These views show one set of named points, seen from different sides, and a view may be mirrored.
A view may leave some points out, and in a few views one point is out of place. Which views, in the order they come, and which point in each? Write - if none.
Scene 1:
A:
  z_940 -10.1, -19.8, 15.7, -19.0, 2.5, -20.4, 7.2, 26.2, 12.6, -7.9, 3.7, 15.7, -17.3, -7.6, -4.2, -8.6
  z_959 -10.8, -10.6, 9.7, -17.5, 11.0, -10.2, 9.7, 29.1, 12.4, -13.6, -1.9, 7.4, 2.2, -11.5, 5.7, -10.1
  z_766 -12.6, -17.0, 19.3, -23.8, 4.7, -9.8, 8.4, 31.2, 16.8, -14.1, -1.5, 9.3, -11.4, -12.0, -8.0, -12.6
  z_360 6.6, -17.7, 11.8, 2.3, 4.4, -32.7, 1.4, 18.6, 7.6, -15.0, 11.2, 13.9, -17.0, 11.0, -18.5, -10.6
  z_428 -1.9, -8.0, 13.3, -5.1, 12.0, -17.2, 8.3, 31.2, 13.3, -21.2, -3.2, 4.1, -2.9, -5.3, -9.0, -16.7
  z_130 -2.8, -17.9, 5.1, -8.3, 6.4, -24.6, 4.2, 17.6, 5.6, -8.3, 9.6, 15.1, -6.1, 2.4, 3.2, -4.0
  z_51 0.7, -5.8, 8.5, 1.4, 14.7, -22.8, 9.0, 29.0, 10.1, -20.8, -4.2, 4.8, -0.8, -4.0, -2.8, -14.7
B:
  z_130 8.6, 1.1, 13.9, 0.7, 0.7, 25.3, -15.6, -1.6, -6.5, 12.2, 11.8, -21.2, 38.6, -17.0, -18.2, 3.4
  z_959 2.4, -13.2, 29.5, -10.1, 3.5, 36.6, -9.1, 2.1, -15.4, 5.5, 19.3, -33.0, 44.0, -22.7, -15.7, 5.0
  z_940 3.3, -14.5, 11.3, -10.3, 0.9, 25.9, -4.5, -1.6, -10.6, 12.7, 23.3, -16.5, 33.8, -25.0, -13.3, 3.1
  z_160 1.9, -15.0, 14.8, -13.7, 3.2, 30.3, 6.0, 8.5, -5.6, 22.5, 16.6, -23.8, 40.4, -23.6, -7.2, 6.0
  z_51 8.7, -4.5, 30.1, 1.1, 0.7, 22.3, -17.2, -1.9, -25.1, 16.2, 16.9, -38.5, 36.8, -31.2, -20.7, 3.1
  z_428 6.1, -11.7, 28.4, -1.9, 3.4, 25.9, -15.6, -3.4, -26.7, 13.4, 22.8, -32.9, 34.8, -33.4, -21.0, 3.8
  z_766 0.3, -23.3, 20.1, -11.4, 5.8, 34.1, -4.8, -0.8, -17.8, 8.8, 29.4, -19.8, 35.1, -29.4, -14.5, 5.4
C:
  z_940 -1.6, 4.1, 3.4, 17.3, -15.8, 23.8, 9.0, -25.4, 18.9, 4.0, -7.0, 3.6, -16.9, -23.4, -0.3, -0.5
  z_160 3.4, 1.3, 4.5, 18.9, -13.6, 24.1, 14.0, -33.1, 6.5, -2.9, -9.0, -1.2, -23.4, -35.5, -0.4, -6.6
  z_766 -1.2, 5.3, -6.5, 14.9, -15.5, 28.2, 8.6, -16.6, 16.3, -1.7, -7.7, 7.4, -10.3, -32.1, -5.1, 2.3
  z_428 7.2, 13.7, -12.9, 14.3, -16.0, 24.1, 1.1, -21.9, 7.8, -1.4, -13.6, 7.3, 0.9, -14.2, -7.9, -4.9
  z_51 11.7, 15.6, -11.5, 18.4, -16.6, 22.1, 0.3, -28.2, 3.3, -1.5, -16.0, 3.7, 0.8, -7.9, -6.5, -8.7
  z_130 2.9, 3.1, 2.5, 27.8, -21.5, 17.9, 9.4, -32.0, 9.8, 11.6, -11.4, -3.7, -8.6, -8.1, 2.2, -3.2
D:
  z_160 51.1, -59.8, 26.3, -23.0, -70.4, 0.5, -19.1, -1.4, 6.1, -38.8, 47.0, 2.7, -18.0, 0.0, -46.0, -46.0
  z_360 41.5, -39.3, 19.6, -10.6, -74.2, -16.7, -38.0, -5.7, -26.0, -24.5, 31.9, -5.3, -15.4, 14.3, -49.9, -35.2
  z_428 31.5, -49.8, 18.6, -13.2, -69.6, -7.1, -12.1, 3.8, -8.8, -19.6, 46.9, -5.8, -18.2, 20.6, -50.9, -35.6
  z_766 37.3, -62.8, 24.7, -19.7, -76.6, -11.7, -6.8, -4.4, -3.2, -27.7, 50.3, -2.4, -12.9, 4.2, -53.3, -37.9
  z_51 34.9, -43.8, 17.3, -12.9, -67.2, -0.4, -17.8, 7.0, -8.5, -18.7, 45.7, -5.4, -21.1, 25.1, -47.0, -34.4
  z_130 55.4, -43.6, 21.1, -22.0, -77.3, -4.6, -30.3, 1.6, -10.9, -26.1, 44.3, -3.4, -15.9, 10.2, -46.0, -27.9
  z_940 45.4, -56.8, 26.1, -20.5, -78.7, -7.7, -19.1, -8.8, -6.4, -32.0, 43.8, -1.8, -13.2, 2.3, -49.7, -37.7
  z_959 44.8, -56.0, 21.8, -22.6, -74.3, -1.1, -6.9, 6.4, 1.6, -22.9, 56.0, -3.4, -16.4, 12.5, -48.8, -30.1
E:
  z_428 -14.2, -0.8, -10.5, 2.3, -11.6, 1.1, -2.2, -1.9, 7.9, -10.9, -11.9, -11.1, -24.5, 2.4, 1.3, -1.2
  z_51 -7.2, 9.4, -13.4, 7.6, -11.7, 10.6, -1.8, -2.9, 5.8, -11.8, -22.9, 2.2, -26.6, -3.5, 0.7, -4.4
  z_130 -15.0, -3.3, -9.0, -0.7, -7.9, 10.1, 14.3, -2.4, 10.5, -3.0, -7.9, -2.1, -22.5, 8.6, -7.0, -6.0
  z_940 -17.9, -3.9, -13.9, -3.8, -0.8, 2.6, 1.3, -9.7, 8.5, -0.4, -2.3, -3.4, -12.6, -2.6, -1.6, -17.2
  z_360 -21.1, -5.7, -16.5, -2.7, -25.0, 1.8, 6.5, -10.9, -0.4, -6.9, -20.0, -13.1, -19.6, 8.2, -15.4, -6.4
  z_160 -13.0, 0.6, -16.1, -2.1, 9.7, 10.3, 8.3, -12.7, 9.6, 4.1, -3.3, 11.4, -11.8, -3.9, -0.4, -24.9
  z_959 -6.9, 4.8, -9.9, 5.2, 7.4, 7.4, -0.8, -1.4, 13.6, -6.8, -5.6, 4.1, -24.1, -3.1, 12.1, -9.0
F:
  z_130 56.9, 8.4, -30.4, -3.5, 18.2, 12.3, -14.6, 15.5, 22.2, -63.6, 30.0, -4.7, 12.1, -6.5, -57.4, -14.6
  z_360 46.1, 12.4, -39.4, -5.2, 8.3, 9.8, -23.1, 15.7, 18.1, -77.2, 48.9, -9.7, 10.2, 2.3, -59.6, -17.8
  z_940 44.7, 12.7, -32.9, -9.9, 8.9, 14.3, -21.8, 19.2, 19.8, -53.3, 29.0, 5.8, 15.4, -8.8, -44.9, -18.3
  z_766 43.6, 27.1, -34.8, -14.6, 7.8, 18.3, -20.7, 20.0, 14.2, -54.0, 21.4, 11.9, 13.7, -11.0, -41.7, -20.4
  z_428 53.4, 29.0, -34.7, -13.9, 4.0, 23.3, -12.8, 17.4, 9.1, -71.8, 28.5, 8.4, 9.5, -5.6, -55.5, -16.7
  z_959 58.6, 24.8, -28.9, -11.8, 13.9, 21.9, -9.6, 18.1, 15.1, -57.7, 14.1, 11.4, 11.1, -13.1, -51.0, -16.0
G:
  z_160 17.0, -9.8, -23.4, 42.8, 11.7, -16.3, 64.3, 23.0, 3.0, -46.1, 23.1, -40.5, -3.4, 48.2, -56.2, -12.9
  z_130 32.2, -8.7, -10.2, 58.4, 8.3, -6.2, 60.3, 23.6, 0.1, -62.0, 31.3, -35.5, -6.7, 72.9, -53.0, -15.1
  z_428 22.6, 4.3, -12.3, 35.8, 4.2, -4.8, 70.8, 25.1, 0.8, -63.2, 27.1, -43.4, 6.3, 64.2, -62.4, -13.8
  z_940 27.2, -0.9, -21.9, 47.0, 7.2, -13.1, 56.6, 23.8, 5.7, -52.4, 28.5, -47.7, -7.4, 66.1, -46.7, -10.0
  z_959 30.0, -1.0, -25.3, 42.4, 8.3, -8.3, 74.6, 30.3, -6.4, -50.6, 35.4, -40.7, 3.4, 69.8, -59.3, -9.5
  z_360 24.3, -3.1, 4.5, 51.8, 2.5, -5.7, 49.9, 17.8, 11.7, -75.9, 21.7, -41.6, -4.0, 67.0, -51.0, -18.6
  z_766 24.1, 2.6, -25.4, 35.4, 6.6, -17.6, 62.8, 27.3, 2.8, -49.8, 31.1, -48.4, 3.4, 64.7, -49.9, -7.6
Moved in: E, G
  out of place in E: z_428
  out of place in G: z_160
